rotation steps, each row followed by its count of steps
The counts run from 0 to 151.
[130  94 136 115 125 133 107 159 151 128  79 118 128 166 114  86 125 114
 113 119  90  82 102 153 159 140 128 175 158 172 103 140 148  98 152 159
 135  65 100  93 151 149 139] : 140
[117  94 128  98 136 147 129 139 127 121  93 164 136 183 141  89 101 118
 129 134 148 114 155 101 165 163 121 163 162 149 100 169 138 126 129 124
 103  51 124  82 137 147 124] : 80
[146  86 127 120 115 111  86 154 138 132  76 121 116 147 121 101  91  90
 123 130  90 104 115 142 140 145 125 174 158 146 105 168 156 125 176 142
 126  86  80 102 137 138 133] : 64
[123  75 139  96 130 123 115 132 130 136  88 129 107 134 131  78  88 101
 117 168 128 107 144 137 125 155 150 143 145 152  92 195 156 126 172 108
 136  97  83  98 140 139 142] : 75
[113 110 102 128 139 137  96 148 144 130 107 154 115 164 127  79 102 148
 114 118 134 129 151 135 164 142  98 132 164 130  70 189 131 101 138 121
 117  92  90  79 148 112 143] : 103
[ 97  78 141 131 124  92  99 127 115 134  94 167 125 168 139 107  97 146
 154 120 139 108 128 175 174 152 120 147 165 135 106 182 136 110 127 149
 122  85 127 101 125 123 178] : 20
[141  56 120 116 142 124 131 147 129 148 125 131 123 163 129  74  81 104
 102 163 131 136 157 147 154 137 145 128 140 146 114 193 148 130 160 130
 162  95  73  82 149 137 115] : 0
[ 98 110 106 106 127  96  94 141 134 113  87 156 118 157 130 104  97 138
 131  99 126  95 128 138 176 158 116 155 177 139  95 187 143 117 138 142
 107  69  93 103 152 131 155] : 91
[ 99  92 108  86 137 115 104 138 181 136 105 142 131 150 128  80 117 142
 117 112 137  96 143 161 148 147 134 141 161 151  88 192 150 101 146 148
 123  85  98 127 156 139 157] : 16
[112  95  91 112 131 115  84 141 165 127 112 134 125 158 111  69 110 150
 101 127 128 120 100 184 148 143 148 123 154 147  89 161 152  88 135 140
 124  82 101 103 139 118 154] : 114
[138  70 151 126 130 127 105 133 115 145 108 119 118 160 145  95  82 100
 152 182 119 133 153 143 124 149 147 159 154 155  93 178 126 137 182 136
 126 110  99  78 117 143 148] : 147
[115  50 158 119 126 126 107 152 119 133 111 168 109 197 151  94  85 114
 151 142 141 148 157 148 168 135 107 127 145 138  98 154 116 110 123 142
 122 105 128  69 134 121 147] : 107
[106  97 122 125 132 122  82 148 140 142 105 161 125 154 137  95 105 153
 128 110 121 106 133 156 175 147  82 156 172 131  75 186 140 100 134 147
 109  91  97  93 146 120 160] : 104
[136 101 129 120 134 140 118 149 121 115  82 134 125 182 129  86 102 105
 115 130 127 112 110  98 171 164 123 160 156 162  98 143 124 120 145 130
 121  65 124  63 138 138 115] : 67
[109  87  94  86 142 104  97 137 163 128 105 135 120 156 131  76  95 141
 108 128 142 123 137 167 149 142 152 105 145 150  91 179 156  95 149 134
 124  89  94 119 151 124 152] : 101
[130 108 124 138 145 119 127 115 116 122 123 135 144 164 150  99  88 132
 150 125 108  89 117 151 174 160 139 163 174 168 109 161 111 132 157 170
 118  96 119  64 120 142 160] : 144
[104  95 107 117 131 147  93 142 158 138 103 137 119 163 124  47 117 150
 106 147 141 121 126 170 133 152 131 125 157 148  69 160 138  80 130 116
 131  87 116  94 142 126 160] : 115
[ 97  70 115 111 110 117  70 151 138 109 105 125 122 167 107  97 114 130
 121 139 115 136 106 173 149 127 164 151 165 169 118 150 152  97 149 123
  96  80 100 109 121 126 165] : 38
[118  64 125 103 141 127 116 155 151 135 144 124 122 159 128 105  96 128
 105 136 102 134 166 161 177 110 140 137 143 165 119 183 156 106 157 140
 145 101  67  84 149 129 137] : 99
[111  89 120 128 153 126 108 138 153 138 117 161 126 184 149  73  91 144
 147 119 144 128 160 134 164 143  98 131 167 134  74 175 112 103 144 149
 117 103 122  71 139 128 141] : 18
[138  88 142 139 130 134 109 142 144 149 110 127 128 186 152  82 104 128
 144 119 104 100 130 147 163 154 105 145 159 163  77 142 105 104 149 171
 125 111 123  55 147 130 141] : 130
[140  69 141 146 128 104  94 132 111 137 101 121 107 158 122 101  76  96
 145 155  93 135 132 137 148 142 139 164 157 147 108 175 133 143 183 147
 129 104  80  79 122 138 129] : 148
[122  80 132 120 126 142 107 135 104 123 103 121 111 151 122  79  93 104
 125 188 120 123 127 144 116 155 151 149 159 151  99 168 141 133 173 100
 115  97  88  85 116 129 144] : 62
[120  96 110 132 127 125  88 150 153 126  91 119 120 158 105  66 120 138
 102 139 103 100  94 187 156 140 134 153 160 157 101 142 146  96 132 147
 142  80 103  93 144 131 160] : 127
[118  76  89 117 134 105  70 158 168 128 134 122 129 164 113  96  99 140
 106 121 105 140 118 184 165 121 136 134 159 152 113 159 152  97 155 155
 127  99  70  89 139 121 140] : 113
[132  77 129 130 104  89  81 144 113 131  81 126 109 153 110 111  90 103
 135 145 107 118 104 157 153 142 149 154 163 148 119 168 151 130 188 141
 125  98  77 100 131 133 150] : 149
[116  62 135 101 121 121  79 125 123 124 109 126 113 170 139  94  88 114
 147 169 139 134 126 160 119 155 176 129 151 165  92 160 124 115 174 131
  94 112 117  82 107 124 163] : 48
[101  54 110  93 118  97  89 145 149 110 110 127 117 179 110 101 106 125
 111 139 141 146 127 175 157 121 169 118 150 166 124 153 155  98 146 133
 119  89 103 110 140 133 162] : 25
[103  83 145  92 147 139 113 140 132 138  84 172 130 178 152  94  95 126
 139 143 152 120 158 126 148 159 106 162 151 125  92 178 138 112 117 124
 115  67 136 102 129 136 137] : 93
[135  87 133 133 129 113 100 125 124 133 110 132 130 176 148 104 100 130
 158 116 108  90 103 165 170 172 133 137 164 165  87 142 111 105 156 180
 117 108 121  73 131 124 166] : 131
[114  99 135 121 132 109 113 106 115 126 109 134 140 158 150 105  88 138
 148 143 120  91 111 180 153 162 150 168 172 164 108 172 123 130 163 152
 121  93 116  93 117 150 180] : 145
[118  68 134  93 151 104 115 127 126 129  96 159 151 173 148 107  67 121
 138 138 141 120 131 166 159 159 161 150 141 142 125 175 159 135 134 154
 150  75 135 104 123 144 141] : 83
[123  79 119 116 143 159  82 156 170 133  98 117 124 180 114  62 109 126
 103 164 113 141 140 142 138 129 128 153 156 152  85 138 131  98 142 121
 121  77 104  74 132 133 125] : 40
[114  83 129 144 147 140 101 134 135 137 102 155 117 184 143  63  96 144
 142 136 145 120 140 148 156 142 116 117 156 146  71 158 105  99 138 133
 136 103 134  62 137 128 154] : 31
[108  51 129  99 135 134 127 147 122 128 138 142 113 171 128  99  95 131
 104 154 129 138 179 153 171 126 143 132 137 173 123 179 148 108 138 112
 145  91  89  77 145 142 139] : 98
